A state moves one step at a time under one of 3 hidden systems, and each row is a state written as 28 numbers. Each run below is a few steps of one system.
path 1, L, 7 rows:
[[  3  28 -16  -1  22  -9 -29  34  12 -34  -5  24   0   1   3   7  15  -6
  -17   4   0  15   9   1  19  -6  20  17]
 [  1  25 -20   2  23  -4 -26  34  12 -34  -5  20  -1  -2  -1   4   4  -6
  -20   5  -5  10   8   4  21  -8  26  20]
 [ -1  24 -21   8  20  -2 -23  34  15 -32  -6  17  -3  -6   3   2   0  -5
  -21   5  -5   7   9   7  21 -17  29  18]
 [ -2  23 -20   9  20   5 -22  32  18 -27  -2  14   1  -9   3  -1  -8  -8
  -19   2 -10   4   8  10  21 -19  33  19]
 [ -3  21 -21  15  17   7 -15  32  13 -24   2  10  -2 -12   4  -4 -13  -6
  -20   2 -10  -2   5  15  19 -23  35  18]
 [ -4  21 -21  14  13   9 -10  28  13 -21   4   3  -4  -9   4  -5 -19  -9
  -16  -1 -10  -4   3  14  18 -27  32  12]
 [ -2  22 -21  18   8  11  -2  19  10 -14   6  -2  -7 -11   9 -10 -25  -9
  -16  -2 -13  -7   2  17  11 -32  29  12]]
path 2, Y, 7 rows:
[[-15 -24  -9   6   7  16  -4   1   5  24  -5 -16   7  -9  -9 -17 -13  -6
   23  13 -33 -32  -9  14   5 -13  23   9]
 [-13 -30  -9   5  10  17 -12   0   5  18  -9  -9   5 -13 -15 -15  -9  -7
   21  15 -36 -31  -9  14   3  -9  26  12]
 [ -9 -29  -9   4  12  15 -16   8   8  17 -10  -2   5 -12 -20 -11  -5  -7
   18  17 -38 -28  -8  15   2  -9  30  17]
 [ -5 -31  -7   6  12  17 -21  11   5  11 -11  -1   4 -16 -26 -10   3  -4
   19  18 -39 -28  -7  12   3  -7  33  21]
 [ -1 -30  -7   4  10  15 -22  14   7   5 -10   7   4 -16 -31  -6   8   0
   21  22 -36 -22  -7  14   0  -1  32  21]
 [  4 -31  -9   3   9  15 -26  15   5   3 -10  10   1 -17 -34  -3  13   4
   17  20 -32 -23  -6  12   0  -1  30  21]
 [  8 -26  -4   0  11  11 -23  17   1   0 -12  16   3 -18 -40  -2  21   2
   18  22 -29 -16  -5   6  -2   2  28  25]]
path 3, P, 7 rows:
[[ -1  18 -10  14 -13   7  26  -3   1   1  14 -22 -11  -8  21  -6 -43  -6
  -14 -13   9  -6  -4  14  -8 -21   6  -7]
 [ -2  12  -8  15 -14  12  26  -8  -3   7  16 -20 -12  -9  17  -5 -44  -3
  -10 -14   7  -6  -4  15  -8 -25  11  -7]
 [ -1   7  -6  13 -16  11  28 -10  -3   9  17 -21  -8  -8  15  -7 -45  -2
   -8 -11   2 -10  -8  14 -11 -21   6  -8]
 [ -2   2  -4  13 -18  12  32 -10  -5  12  13 -26 -11 -12  11  -9 -43  -2
   -5 -10   0 -13  -7  16 -13 -18   6 -11]
 [ -4  -6  -2  11 -21  15  31 -17  -5  17  12 -26  -7 -11   8  -9 -40  -1
   -1  -9   1 -18 -11  14 -17 -16   4 -10]
 [ -3 -12  -2  10 -21  13  30 -20  -5  23  15 -28  -9 -12   8 -10 -39   0
    6  -8  -3 -15 -10  14 -17 -14   0 -11]
 [ -5 -13   1  12 -20  14  31 -22  -5  27  11 -29  -5 -10   6 -11 -36   2
    7  -6  -7 -19 -11  13 -16 -12  -1 -12]]
path 4, Y (7 x 28):
[[-21  10  -2  -4  -1 -10  21 -27  -2  23   5 -32   9  17  43  -5 -29  -2
    6 -13  14   0  -4  -5   1  -2 -27 -22]
 [-25  11  -6  -3   3  -6  18 -24  -1  23   5 -32  10  12  41 -14 -30  -8
    9 -10   5  -4  -5  -9   5  -4 -21 -18]
 [-24  10  -8  -1   9  -4   9 -19  -1  23   4 -34  14  10  39 -16 -30  -8
   13 -12   0  -3  -5  -3  10 -10 -13 -15]
 [-27  10 -11   0  16   0   8 -19   1  23   2 -35  16  11  34 -17 -31 -11
   17  -8  -5 -12  -5   2  15 -15  -5 -11]
 [-26   7 -15   6  18   3   5 -15   1  22   0 -30  13   7  33 -21 -29 -11
   17  -4 -12 -12  -6   2  15 -18   2  -9]
 [-23   6 -19   8  16   9   3  -6   4  19  -1 -27  15   4  27 -22 -26 -11
   17   0 -18 -19  -4   6  17 -23  11   1]
 [-24   0 -18  11  20   9  -4  -1   7  16  -2 -24   9  -1  19 -21 -25 -11
   16   3 -21 -19  -3   9  15 -20  16   3]]
path 5, L, 7 rows:
[[ 19  10   9  -7  -3 -17  -3   4  -5 -26   0  24  -5   3  -8  22  26   9
  -12  -6  25  31   8 -14  -8  19 -15   0]
 [ 20   8   9  -9  -1 -15  -8  12  -2 -28  -2  28  -9   1 -12  21  28   6
  -15  -3  21  26   8 -13  -6  17 -12   4]
 [ 22   8   6  -6   2 -11 -13  17   1 -30  -3  32  -6   0 -13  21  30   7
  -14  -3  19  27   8 -10  -3  15  -4   8]
 [ 23   8   3  -5   7  -7 -19  23   4 -35  -6  34  -7  -2 -19  16  30   8
  -12   5  13  22   8  -8   1  15   4  13]
 [ 19  10  -2   1   8  -7 -22  27   5 -38  -3  32  -7  -6 -18  14  31   3
  -16   6   5  18  10  -4   3   7  11  18]
 [ 17   9  -6   2  11  -3 -26  30   6 -34  -2  33  -6  -9 -21  12  25   4
  -15   8  -1  14   6  -1   7   5  20  19]
 [ 14  11  -8   2  11   0 -27  35  10 -34  -7  29  -6 -12 -22   9  19   2
  -15   9 -10   9   8   3  11  -2  24  25]]
path 6, P (7 x 28):
[[-10   0 -17   0  31   5 -34  25  15  -8 -12  15  12  -5  -9  -9  16  -7
   11  16 -31 -10   2   4  21  -9  30  23]
 [-16   4 -21   1  34   1 -35  21  15  -4 -11   6  14  -3  -3 -10  14  -8
   13  13 -30  -8   5   2  24  -8  28  20]
 [-18   9 -21  -2  37  -3 -29  19  12   0 -10   4  15   2   6 -15   7 -11
   16  10 -25  -9   6   0  28  -9  19  15]
 [-18  18 -22   0  35  -5 -28  14   9  -1  -9   1  20   9  14 -14   7  -8
   15   8 -18  -7   5  -2  31 -12  13  13]
 [-24  23 -22  -3  36  -8 -23  10   7  -1  -6  -4  17  12  23 -15   3 -10
   13   2 -16  -1   7  -5  32  -9   9   6]
 [-19  25 -20  -4  32 -16 -19   8   6  -1  -7  -3  20  18  29  -8   0 -13
    6   2  -7   1   8  -7  30  -8   2   2]
 [-22  32 -21  -5  26 -13 -15   5   8  -5  -2  -6  16  20  37  -7  -1 -10
    3  -2   2   8   9  -9  28  -6  -5  -1]]

Name the system that made each run.
path 7 (6 x 28):
[[  0   4 -10  -4  28  -4 -41  31  10 -22 -11  27   5  -3 -15   2  28   0
    3  13 -19   3   8   3  18   3  23  22]
 [ -3   9 -15  -1  29  -2 -40  34  10 -21 -13  24   8  -7 -13  -1  22  -5
    0  15 -22   4   6   3  21  -4  28  27]
 [ -6  11 -17   1  31   1 -39  34  13 -18 -12  18   9  -6 -10  -6  17  -6
    1  16 -25  -1   6   9  24 -10  33  26]
 [ -7   8 -21   4  30   1 -33  30  16 -15 -11  14   9  -6  -4  -8   7  -5
    0  10 -28  -6   3   8  26 -14  36  24]
 [-13   9 -23   6  31   5 -31  28  16 -10  -7   9  10  -5   0 -12  -1  -9
    3  11 -27 -10   3   8  27 -17  36  24]
 [-13   8 -25  11  28   8 -21  22  14  -7  -5   2   8  -6   6 -12  -9  -8
    3   8 -26 -13   3  11  24 -22  33  16]]
 : L
path 8 (6 x 28):
[[ 20 -15   7  -7   4  -7 -22  13  -2 -18  -6  31  -2 -10 -35  14  38  12
    7  12  -1  10   4  -4  -9  20   4  14]
 [ 16 -13   5  -2   9  -4 -24  17   0 -20 -13  30   2  -9 -33  10  38  11
    6  14 -10   7   6  -3  -3  21  10  18]
 [ 15 -10   1  -2  12  -3 -27  23   0 -18 -10  31   1  -9 -34   8  38   9
    6  17 -15   5   6  -3   4  14  17  22]
 [ 10  -9  -5  -1  19   0 -33  28   4 -19 -11  29   1 -12 -30   5  33   3
    9  20 -18   3   3   3   3  12  23  25]
 [  5  -5  -8  -3  22   0 -34  27   8 -18 -14  22   5 -13 -27   1  28   2
   10  18 -26  -1   5   3   9   5  27  26]
 [  0  -4 -14  -1  23   3 -37  29   9 -15 -13  22   7 -12 -26  -4  25  -2
    4  21 -28  -9   3   6  14  -1  32  27]]
 : L
path 9:
[[-16  20 -24   3  34  -2 -22  16   9  -4  -7   0  14   5  19 -17  -1  -9
    9   9 -20  -6   6   0  32 -14  20  13]
 [-17  18 -23   7  29   0 -24  20  13  -8  -6   2  12   4  12 -15  -3 -10
    3   5 -19  -5   7   6  32 -19  24  14]
 [-11  16 -23   5  28   2 -26  26  13 -12  -8   7  10  -1   4  -9  -1 -11
   -1   7 -19  -9   6   7  29 -17  30  17]
 [-10  16 -21  11  25   4 -27  31  16 -20  -9  12   4  -8   1  -7  -4  -8
   -6   8 -22  -4   5   8  26 -19  36  19]
 [ -5  14 -21   8  23   5 -26  33  14 -24  -4  16  -1 -11  -6  -5  -3  -6
  -10   8 -18  -4   3  12  22 -19  37  22]
 [  2  12 -18   9  18   4 -26  35  12 -29  -6  17  -4 -12 -13   1  -1  -5
  -16   7 -18   0   5  11  17 -19  38  24]]
 : Y
